One turn moves each row of this set onto another row. After a few examples, where does it send each row asked below?
Q_562: -.06 .00 -.05 .28 -.17 .00 .03 .18 -.17 .07 -.03 .25 -.04 -.31 -.01 .38
 -.12 .24
Q_292: -.02 -.07 .09 .11 -.08 -.05 -.11 .34 -.12 .12 -.14 .47 -.07 -.24 -.06
 .35 -.09 .11
Q_452: -.04 -.27 .00 -.06 -.13 .00 .03 .17 -.26 .16 -.15 .32 .01 -.13 -.27 .11
 -.30 .05
Q_771: -.14 -.03 -.15 .14 -.37 .15 .05 .12 -.14 .01 -.04 .14 -.07 -.23 -.10 .24
 -.15 .11
Q_329: .19 -.17 -.20 -.06 -.13 -.07 -.22 .21 -.10 .20 -.09 .15 .02 -.42 -.04
 .40 -.10 -.03
Q_110: .01 -.21 .00 .09 -.28 .19 -.22 .18 -.10 .27 -.19 .04 .14 -.43 -.03 .11
 -.11 .15
Q_867: .03 -.21 .00 .20 -.15 .16 -.05 -.03 -.06 .05 -.22 .34 .18 -.22 -.06 .04
 -.08 .26
Q_630: .07 .10 .03 -.17 -.01 -.01 -.10 .13 -.29 .05 -.05 .24 .09 -.14 -.09 .23
 -.11 .04
Q_872: .16 -.10 -.06 .10 -.06 .07 .06 .05 .05 .27 -.06 .12 .04 -.06 -.03 .23
 -.25 -.09
Q_288: .01 -.22 -.03 .20 -.17 .14 -.05 -.05 -.09 .05 -.23 .30 .20 -.31 -.03 .03
 -.11 .25
Q_884: -.01 -.12 -.13 .05 -.14 -.18 -.14 .00 -.15 .40 -.27 .14 .09 -.07 .18 .18
 -.25 .03
Q_494: .05 -.28 -.04 -.18 -.26 .11 -.14 .06 .04 .17 -.08 .37 .12 -.22 .11 .06
 -.16 .04
Q_888: -.19 -.19 -.11 .06 -.22 -.09 -.22 .23 .13 .26 -.27 .32 .12 -.15 -.09 .26
 -.27 .21
Q_608: .06 .08 .01 -.13 .04 -.04 -.08 .16 -.28 .05 -.06 .26 .08 -.16 -.12 .26
 -.07 .11
Q_515: -.14 -.09 -.08 .05 -.33 -.06 -.24 .21 -.08 .25 -.32 .11 .19 -.31 -.10
 .15 -.25 .29
Q_545: -.12 -.03 -.25 .00 -.15 .05 -.21 -.01 -.06 .16 -.31 .13 -.14 -.07 .00
 .30 -.21 -.03
Q_381: .00 -.18 -.10 .06 -.09 -.17 -.13 .01 -.16 .42 -.27 .15 .09 -.13 .17 .14
 -.26 .02
Q_134: .04 -.06 -.33 -.07 -.11 -.05 -.26 .10 -.07 .06 -.27 .18 .04 -.23 .06 .42
 -.04 .04

Q_494 moves to -> Q_452
Q_545 moves to -> Q_110
Q_888 moves to -> Q_771
Now these:
Q_515 moves to -> Q_562
Q_381 moves to -> Q_867
Q_288 moves to -> Q_608

